In the rows, 128 means zero.
Each named move below is a turn or a mirror, shown by a few rows before and after it. Which moves, in which order, take the first row of each later pair to the second? The first pair is answered.
K_275 (before |-> after):
[133 142 128 122 125 146 117 118 109 150 119 110 111 132 117] |-> [126 157 143 129 140 141 122 130 121 134 135  99 125 122 138]
[139  76 103  87 122 150 172 131 134 137 134  99 124  88 165] |-> [140  69  95  89 119 149 167 126 129 142 128 102 122  89 158]
[143 130  99 111 137 159 143 133 146 158 114 137 103 121 141] |-> [138 141 109 110 146 160 147 140 153 153 127 133 112 115 155]
K_944 (before |-> after):
[123 128 143 136 140 107 133 135 120 122 137 116 142 120 141] |-> [123 153 130 135 145 139 123 131 132 128 134 121 119 134 117]
[121 142 149 153 138 107 103 124 111 104 141 150 141 142 110] |-> [132 135 101 129 119 153 120 125 128 129 110 151 106 135  91]
[150 193 123 146 140 156 112 139 153  79 139 200 136 164  73] |-> [156  97  58  85 101 159 175 149 155 110  97 184 142 108  97]
K_901 (before |-> after):
[129 195 140 128 151 173 125 149 170 110 143 134 134 131 118] |-> [127 198 152 145 151 169 111 140 158 116 151 126 126 142 116]
[121  96  88  94 116 123 133 146 121 128 100 171 161 116 105] |-> [110 108 104  95 122 141 165 157 148 146 116 117 153  93 161]
[121 177 138 132 122 163 142 173 205 146 146  95 138 104 165] |-> [125 192 182 173 118 128  86 139 159 160 154  84 120 150 141]
K_964 (before |-> after):
[139 114 118  95 117 159 185 153 149 133 125 131 112  88 137] |-> [130 163 161 134 130 168 159 141 152 149 147 101  88 115 146]
[129 160 146 137 150 159  94  86 118 130 144  88  62  92 103] |-> [139  93  87  85 132 150 128 101 111 116 110 133  90  62  85]
[125 102 109 117 126 133 172 151 159 118 124 103 135  90 156] |-> [124 162 139 165 137 154 125 129 152 136 132  83  85 137 133]
Now pairs of rows:
Between the rows of a pair lie 2 to 3 moves.
[159  71 105 108  77 131  99  90  77 175  87 132 106 149  88] |-> [134 102 162 119 117 125 165 124 139 156 149  49 143  87 209]
K_901 K_964
[126 176 149 157 138 131 115 140 124  95 146 112 135 131 117] |-> [137 138  89 115 117 160 139 147 131 110 110 128 113 115  95]
K_901 K_944
[112  78 129 116  98 113 142 125 133 127 149  79 105  97 193] |-> [120  75 131 132  84 101 108  99  99 145 135  86  84 130 161]
K_275 K_901 K_964
[112 160 179 156 111  67 121 112  97 131 142 111 130 148 106] |-> [105 172 176 140 129  95 159 136 145 124 157  90 148 107 150]
K_964 K_901 K_964
[129 152 150 121 136 148 104 151 142 111 140 129 116 188  95] |-> [125 155 152 115 138 164 130 160 167 119 147 101 114 166 130]
K_901 K_901 K_901
[182 167 114 114 148 161 157 121 171 135 111 123 109 124 151] |-> [174 156 146 138 140 133 141 100 145 155 120  84 103 134 173]
K_275 K_964 K_901
[135 217 155 152 181 121 101 126 150  67 168 173 120 152  79] |-> [147  96  80  71 141 106 184 152 152  67 130 183 165  75 108]
K_275 K_901 K_944
[127 129 118 124 112 142 127 119 102 172 115 125  91 157 110] |-> [119 114 158 122 127 103 160 136 109 148 148 106 142 128 170]
K_944 K_275
[136 125 113 146 131 130  74  92  92 159 120 185 101 158  65] |-> [122 138 158 180 134 114  75  80  93 187 142 114  91 157 116]
K_944 K_964 K_964
[151 137 102  85 140 119 155 134 133  88 148 189 156  99 123] |-> [135 125 139 110 125 110 175 119 130 145 158  94 129  84 195]
K_901 K_275 K_964
[125 186 160 161 138 128  97 131 117 118 149 120 114 160 109] |-> [128 175 105 127 122 180 140 148 155 142 126 109  87 130 109]
K_944 K_275 K_964
[137 124  86 125 119 180 141 132 155 143  98 118  98 127 132] |-> [133  85 148 146 117  85 117 120  95 121 121 129 152 141 143]
K_944 K_901 K_901
[115  89 139 149  84  94  90 104  80 161  70 167 122 147 122] |-> [119 140 100 120 114 154 112 140 141 110  75 223 134 135  95]
K_275 K_964 K_901
[126 117 115 115 131 152 152 139 149 142 124 115 127 101 149] |-> [126 101 134 119 122 126 143 126 128 148 126  98 129 106 158]
K_964 K_275 K_944
[118 177 112 123 154 196 150 162 208 140 125 112 116 123 135] |-> [131  47  82  82 106 116 159 148 135 159  80 139 149 107 120]
K_964 K_944 K_275
[126  92  81  92  93 138 126 102 138 161 104 140 118 140 120] |-> [112 118 113 103 118 146 156 122 177 149 141  99 137 113 181]
K_901 K_275
[125 148 150 138 144 120 142 128 147 127 153 109 127 118 151] |-> [139 108 103 114 115 132 136 120 124 147 109 137 106 127 106]
K_275 K_901
[120 173 147 145 130 152 105 119 141 156 121  84  94 134 143] |-> [117 184 164 155 142 134  92 127 138 123 138 116 121 142 134]
K_901 K_275
[106  95 161 144 141  91 133 138 125 178  82  93 113 135 161] |-> [104 107 178 142 155  75 136 148 133 147 102 109 145 131 163]
K_901 K_901 K_964
[128 110 145 114 115 104 145 121 129 142 138  75 138 119 159] |-> [138 125 141 126 107 110  98 103 100 142 125 111 113 162  96]
K_901 K_964 K_944
[130 143 140 145 114 127  82 112  99 152 120 127  99 176  74] |-> [126 169 162 144 147 115  91 134 122  99 154 157 145 165  89]
K_275 K_901
[131 132 149 147 116 117 103 106 111 164 129 112 104 149 121] |-> [125 115 149 123 134 104 149 142 140 126 149 119 156 105 164]
K_964 K_275
[173 147 122 130 125 150 118 138 151 135 130 153 106 136  97] |-> [173 114 108 111 119 141 151 150 156 137 128 141 123 108 122]
K_275 K_944 K_275
[125 146 157 112 115 137 147 118 181 115 149 168 103 117 116] |-> [127 115 170 111 107  97 151 115 154 109 150 167 132 111 129]
K_944 K_275 K_944
[134 164  97 124 127 170 104 132 151 130 120 148 105 139  87] |-> [128 142 147 143 131 100  78 122 110 103 139 159 146 152  92]
K_944 K_944 K_964
[116  83  75  89 136 128 155 127 109 100  93 163 117 122 136] |-> [108 107 123 111 163  97 149 133 114  68 130 161 153 123 161]
K_944 K_901
[130  88 111 106 122 121 143 128 131 147 120 111 126 109 130] |-> [121 142 157 141 151 116 123 130 138 118 158 108 139 130 138]
K_275 K_944
[146  94 111 104 129 119 139 142 128  94 117 164 156 111 126] |-> [137 154 134 155 127 153 100 112 126 147 119 108  86 151 122]
K_901 K_964 K_275
[115 142 142 124 163 133 137 154 151 108 152 139 148 115 152] |-> [125 133 110 106 157 148 135 153 156 109 135 164 140 115 124]
K_964 K_901 K_964
[ 99  76 120  81 132 108 125 139 149 118 100 109 149 100 158] |-> [102 112 146 117 137  94  63 112 109 117 102 136 128 156 104]
K_275 K_944 K_275
[151 126  91 121  83 149  99 122 125 155 119 142  79 123  89] |-> [135 127 166 155  95  98 100 116 114 155 164  84 106 118 162]
K_944 K_901 K_964
[122 112 103 120 126  93 168 116 151  88 137 109 138  95 135] |-> [130 101  87 122 109  94 137  96 119 106 111 128 112 125  89]
K_944 K_275 K_944
[142 100 120 103 128 110  91 150  97 108 161 154 148 144  90] |-> [129 121 160 126 135 117 109 143 115 140 188  77 130 132 149]
K_901 K_901 K_901
[134 150 119 104 154 129 135 150 139  62 142 185 174 118 102] |-> [132 138  96  86 145 159 178 161 166  96 134 137 155  84 139]
K_275 K_901
[125 149 134 134 142 159 127 167 155  88 126 146 151 115 125] |-> [129 152 122 139 133 174 108 152 145 109 110 151 120 139  96]
K_901 K_964
[131 139 170 119 122 106  96  98  97 111 157 157 108 184  88] |-> [137  84 120  75  97 116 131 104  99 122 127 172 109 156  78]
K_901 K_964 K_275
[140 114 143 164 130  77  77 130  93 148 126 132 109 157 102] |-> [144 102  77 112 125 147 147 160 159 160 106 120  95 101 128]
K_944 K_901 K_901
[112  87 189 154 104 130 128 141 110 159 148  87 148 122 161] |-> [124 129 162 157 111 165  81 130 107 141 128 156 123 171  75]
K_944 K_901
[122 108 133 123 117  90 112 130  90 128 112 136 157 124 130] |-> [130 137 103 110 128 133 114 143 121 112 108 165 143 126 100]
K_944 K_901
[107 119 151 177 127  91 117 113  90 162 126 117 143 160 110] |-> [106  83 114 139 118 112 173 133 124 170 114  97 151 113 145]
K_944 K_964 K_901
[111 172 150 145 148 164 141 112 160 155 154  97 105 145 122] |-> [127 152 119 128 144 154 119 113 139 127 133 168 121 161  62]
K_901 K_901
[112 130 156 143 139 128 138 127 102 156 152  54 104 100 185] |-> [127  80 106 115 104 125 134 115  72 174 107  86  86 106 136]
K_275 K_964
[ 98 140 171 183 142 127 128 113 148 151 162  48 104 119 176] |-> [117  64  88 140  93 134 127  96 113 187  96  85  77 121 118]
K_944 K_901 K_944
[130 117 153 152 117 109  99 116 111 157 125 103 106 144 135] |-> [136  85 112 108 106 123 142 134 131 153 109 113 122 106 145]
K_964 K_901 K_901
[111 160 133 156 153 142 125 151 148 114 126 130 108 105 127] |-> [117 155 125 147 154 142 119 149 143 105 117 158 115 115 106]
K_901 K_901 K_901
[140 144 159 161 115 104  98 125  98 128 138 105 132 141 122] |-> [141 135 146 138 125  97 115 141 110  92 142 140 169 126 119]
K_964 K_901 K_944
[136  86 121 112 110 118 149 140 134 129 128 121 142 118 166] |-> [138 112 100 105 119 155 149 149 157 127 126 140 124 124 147]
K_944 K_944 K_964
[119 124 110 100 126 135 137 127 154 103 125 151 145 108 122] |-> [119 157 111 114 132 154 128 120 161 118 127 141 118 122 115]
K_964 K_964 K_901
[131  48 122 109 104  59 124 109  71 118 111 173 169 125 112] |-> [124 198 140 171 131 174  86  96 133 156 130 122  65 178  94]
K_964 K_944
[131 113 196 174 130  51 121 122  97 123 169  93 183 143 155] |-> [150  63  70 104  83 150 175 130 133 184  90  89 115 112 122]
K_944 K_944
[124  98 116 123 122  92 124 116 114 110 126 163 147 130 134] |-> [114 155 148 157 142 118 112 111 136 123 147 117 119 140 154]
K_901 K_964
[116 197 170 116 161  99 143 111 143 104 167 153 138 108 148] |-> [132 111 112  85 109  78 136  84  87 148 106 173 117 115  99]
K_275 K_944
[118 136 154 123 158 120 169 156 167 113 177  95 143 114 163] |-> [121 118 144 127 131 132 166 135 147 164 158  58 103 124 165]
K_964 K_944 K_964
[130 108 122 109 132 140 154 152 148  99 127 132 167  96 160] |-> [127 167 157 165 136 150  84 119 122 123 130 124 115 160 120]
K_901 K_944 K_901
[124 137 120 161 119 144  91  98 107 174  91  98  81 153 111] |-> [125  59 108 119 110  89 122 115  87 141  83 135 146 116 123]
K_901 K_944
[149 131  67 127 100 172 142 107 136 142 118 145  88 145  97] |-> [140  64 104 120  92  93 162 107 100 139 131 118 141 114 152]
K_901 K_944 K_275
[167  73  86  92 100 134 163 145 136 168 102 125 140  86 113] |-> [153 119 172 160 118 106 135 130 128 188 150  55 131 108 165]
K_901 K_901 K_275
[148 130 109 121 129 138 163 158 136 150 139  84 103  93 179] |-> [144 117 154 145 129  78 133 144  93 136 148  92 133 112 179]
K_275 K_944
[124 105  64  86 108 161 158 135 140 139  94 141  96 109 109] |-> [124 119  97  96 134 121 131 140 119  78 122 200 153 124  87]
K_944 K_944 K_964
[110 161 154 125 156 139 106 136 152 105 131 180 152 134 110] |-> [113 165 139 118 156 158 115 140 161 107 129 176 145 129 111]
K_901 K_964
[136 184 162 134 135 175 127 127 133 161 153 109 111 118 140] |-> [145  94 137 102  98 135 149 120  93 177 119 111 126  94 140]
K_275 K_944
[143  41 114  94  96  94 121 120  84 117  99 170 169 120  89] |-> [121 103 204 140 136  67 119 127 107  93 166 122 193 119 159]
K_275 K_901 K_901
[129 120  71  97 115 190 159 126 155 155 112  98  87  83 134] |-> [139 138 105 126 123 141  75 103  96 110 113 178 107 153  55]
K_944 K_964 K_901
[130  78 131 136  95 101  72 112  80 142 100 149 131 152  61] |-> [110 114 201 176 119  84  81 116  93 147 148  83 141 145 131]
K_964 K_275 K_964
[143 133 158 143 116 131 115 123 124 172 113 126  98 133 104] |-> [140 111 167 128 125 107 143 136 132 152 130 116 142 102 148]
K_901 K_964 K_901
[139 122 142 135 118 109 108 102  97 125 122 144 124 134 124] |-> [140 121 107 108 118 158 150 124 139 132 117 132 115 103 139]
K_944 K_901 K_901
[125 182 144 137 165 143 144 160 176  83 171 131 157 104 156] |-> [127 156 126 121 149 155 171 160 179 112 158  99 141  86 178]
K_964 K_964 K_901
[121 192 187 146 173 128 105 124 142  93 159  71 145 136 171] |-> [147  65 105  97  96 102  99  92  68 155  72  97 116 142 110]
K_275 K_944
[134 161 115 113 137 156 132 146 142 111 147 151 139 138 123] |-> [141 112 105 102 113 129 126 129 105 125 126 163 143 141 105]
K_944 K_944 K_275
[127 123 113 125 118 152 148 140 147 141 124 108 111 112 158] |-> [135  98 101 112 109 137 141 138 126 138 108 133 117 116 133]
K_964 K_901 K_964
[155 143 157 155 121 128 101 105 116 170 142  98 110 143 124] |-> [164  89 114 114 103 117 113 112 105 151 111 145 128 124  90]
K_901 K_944
[120 179 126 126 174 176 141 159 191 101 116 130 133 104 151] |-> [130  95  98  95 143 140 168 156 164 113  88 139 153  77 161]
K_964 K_944
[123  68 119 113  87  96 172 113 107 144 153 124 133  95 169] |-> [124  72 125 116  91  74 150 113  86 116 155 168 151 112 139]
K_964 K_901 K_964
[131 129 132 152 115 140  83 123 100 141 132 141 102 166  71] |-> [127  75 127 107 120 108 151 158 121 108 145 142 176  98 133]
K_964 K_275
[116 138 165 135 151 102 140 131 141  93 167 113 166 114 174] |-> [139  94  73  96 103 151 139 111 125 147  96 135 103 125 102]
K_964 K_944
[128 153 161 109 168 143 128 142 158  98 150 128 155 110 170] |-> [134 149 117  84 158 180 138 148 172 106 127 144 134 107 139]
K_944 K_964 K_964
[133 124 145 158 123  96  79 105  87 132 129 154 128 161  81] |-> [140 107  70 108 107 154 122 125 128 141 103 165 110 129  69]
K_964 K_944 K_944
[138 142  82 104 121 165 127 137 162 103 110 169 126 119  85] |-> [121 174 151 153 128 160 122 118 163 149 138  76  96 125 151]
K_901 K_901
[128  85 103  93 139 122 175 120 139 141 115 100 171 121 159] |-> [131  90 130 127 127  96 114  89  88 160 106 110 148 172 119]
K_901 K_901 K_964
[130 172 132 133 140 144 109 134 144  99 137 139 116 140 110] |-> [131 159 113 129 124 167 117 129 144 133 120 118  86 137 111]
K_944 K_964 K_964
[129  82  92 110 116 104 125 134 104 106  98 195 143 132  94] |-> [114  77 157 142 116  66 135 122  95 137 132 106 147 119 174]
K_964 K_275 K_964
[128 125  77 108 105 167 133 121 145 137 101 144  98 127 103] |-> [124 147 119 142 110 164 124 113 140 165 121  86  77 134 137]
K_901 K_901
[132  79 134  99 125  86 170 137 108 104 129 139 168 102 159] |-> [142 146  79  99 121 182 144 130 148 130 100 152  90 136  93]
K_944 K_944
[129  71 146 134 122  66  99 106  72 118 115 164 140 165  90] |-> [138  61  93 104 103 113 115 111  90 143  86 165 105 161  71]
K_944 K_944
[115 162 145 143 127 148 143 122 142 142 127  81 113 106 158] |-> [115 125 123 120 117 138 165 131 141 139 114  92 133  85 166]
K_275 K_964 K_275
[104 118 127 120  94  88 137 120 122 181 115 105  82 108 148] |-> [105 129 142 128 106  63 100 115  99 143 115 162 106 136 103]
K_944 K_901
[130 107 138 118 128 111  89 108  92 115 119 161 137 145 105] |-> [125  87 142 109 127  96 109 115  90 114 125 146 156 125 134]
K_964 K_275
[129 114 145 129 104  88 116 121  76 120 133 143 157 126  80] |-> [131 120 143 121 111  92 123 136  89 104 136 159 172 117  80]
K_275 K_964 K_964
[141 130 110 124 113 167 122 130 104 144 105 153  88 147  74] |-> [126 144 189 158 142 102 115 135  94 113 159 129 143 141 128]
K_944 K_901 K_944
[149 123 104 123 119 162 140 134 165 145 102 112  93 119 172] |-> [141 129 158 162 122 112 108 112 130 145 124  96 106 141 183]
K_901 K_944 K_944
[132  90 104 124  82 119 100  84  68 186  88 122  89 164  90] |-> [112  82 178 137 115  56 141 110  80 143 149  87 170 123 182]
K_944 K_964 K_275
[130 114 111 125 134 129 109 121 105 124 109 160 125 147  91] |-> [117 141 139 134 157 143 148 140 150 119 141 107 140 114 160]
K_901 K_964
[140  84 105 109 118 100 132 126 103 113 106 160 151 118 112] |-> [126 162 164 161 151 123 116 118 131 132 146  95 120 137 157]
K_901 K_901 K_944
[145 100  82  92  96 147 148 136 125 123  99 155 116 146 114] |-> [126 176 158 141 136 146 140 141 154 110 157 108 119 155 172]
K_964 K_944
[133  97 110 116 113 123 123 116 103 134 104 143 118 133 106] |-> [132  98 116 107 124 112 142 127 114 113 115 155 150 117 123]
K_944 K_901
[122 110 109  99 119 132 123 104 177  95  92 172 118 107  98] |-> [107 126 155 132 123 133 131  93 181 138 117  85  92 105 160]
K_901 K_901 K_944
[135  85  71  96 125 129 170 154 154 127 101 127 114  76 116] |-> [118 123 145 148 139 111 156 141 152 151 142  55  99  83 173]
K_275 K_901
[124 141 124 102 125 182 146 155 197 152 102  71  61  73 150] |-> [132  94 128 119  92 142 108 121 132 190  75  65  37 103 124]
K_901 K_944 K_964
[120 166  65 140 144 164  96 137 133 138 117 155 114 149  68] |-> [111 147  69 113 155 164 160 165 174 128 137 122 150  91 142]
K_901 K_964
[105 120 180 162 145 106 151 132 103 135 141  99 161 122 161] |-> [107 115 155 139 153 114 169 153 117 112 143 126 181 104 151]
K_275 K_901 K_275
[105 144 124 126 150 154 175 140 175  75 124 115 137  71 157] |-> [103 176 180 176 162 128 130 111 146  82 146  92 125 115 156]
K_944 K_901
[118 126 144 129 140 112 116 143 129  81 127 169 171 142 108] |-> [126 121 109 119 123 137 110 141 129 100 102 173 140 149  83]
K_275 K_944
[142 122 113 118 138 167 151 131 137 125 137 112 141  92 143] |-> [140 134 151 154 134 142 110 105 103 143 141  94 125 127 133]
K_275 K_964 K_901
[145 139  90 118 122 161 111 132 138 143 105 166 105 143  91] |-> [135  93 129 106 129 104 154 150 136 128 137 129 165  92 170]
K_901 K_944
[116 142 150 146 146 131 125 119 139 132 148 124 141 120 156] |-> [118 122 147 139 140 119 129 119 125 137 139 127 149 113 158]
K_275 K_944 K_275
[155 113  73 100 154 166 124 159 167 122 115 164 120  84 105] |-> [155 119  82 122 138 170  91 131 142 159 102 146  80 115  81]
K_275 K_964 K_275
[164 164 117 146 116 138 109  97 122  96 139 146 129 139 124] |-> [159 168 124 143 121 147 130 104 138 106 148 118 123 124 158]
K_901 K_901 K_901
[141 139 119 147 127 130 115 139 108 121 125 137 134 134 103] |-> [139 128 121 144 123 138 138 143 123 144 121 103 125 113 135]
K_944 K_901 K_901
[123 158  96 119 135 151 166 145 167 101 135 131 113 124 149] |-> [126  91  97 105 112 101 173 136 122 116 120 124 136 114 162]
K_964 K_275 K_944
[117 146 159 112 150 118 121 136 118 135 174  64 150  86 142] |-> [122 105 113  72 139 119 140 149 122 119 149 109 171  69 119]
K_964 K_964 K_275
[137 146  73 114 140 153  93 120 131 120 100 166 106 154  58] |-> [119 200 143 146 183 141 112 139 173  90 162 120 138 130 135]
K_275 K_901
[122 180 103 109 157 195 170 169 212 105 139 135 129  95 134] |-> [130 160  72 112 122 217 150 142 188 157 101 118  77 113 109]
K_901 K_964 K_901
[137 135 168 178 140 122 105 106 124 161 134  90  72 167 115] |-> [144  49 127 129 113  91 146 114 107 165 103 103 103 128 125]
K_964 K_964 K_275
[131  79 117 120 115  99 128 129  98 132 109 160 138 125 117] |-> [129  80 125 128 115  92 118 123  91 141 108 149 127 135 120]
K_275 K_901 K_275
[138 117 143 175 110 143  82 108  94 179 117  85 100 147 127] |-> [153  84  71 110 110 171 124 141 127 138  93 162 136 113  95]
K_901 K_901
[127 163 113 146 124 183 127 125 146 167 111  77  68 129 134] |-> [126 201 164 172 156 140  85 128 130 103 151 128 112 155 110]
K_964 K_944 K_944
[111 114 152 139 146  97 119 132 113 128 154  95 147 131 156] |-> [120 114 127 143 127 113  85 117  94 147 132 114 109 163 108]
K_275 K_944
[118  83  89 106 147  67 137 164  98 119 132 127 179  76 118] |-> [116  91  80 118 132 100 149 150 109 179 124  61 128  70 148]
K_964 K_944 K_944
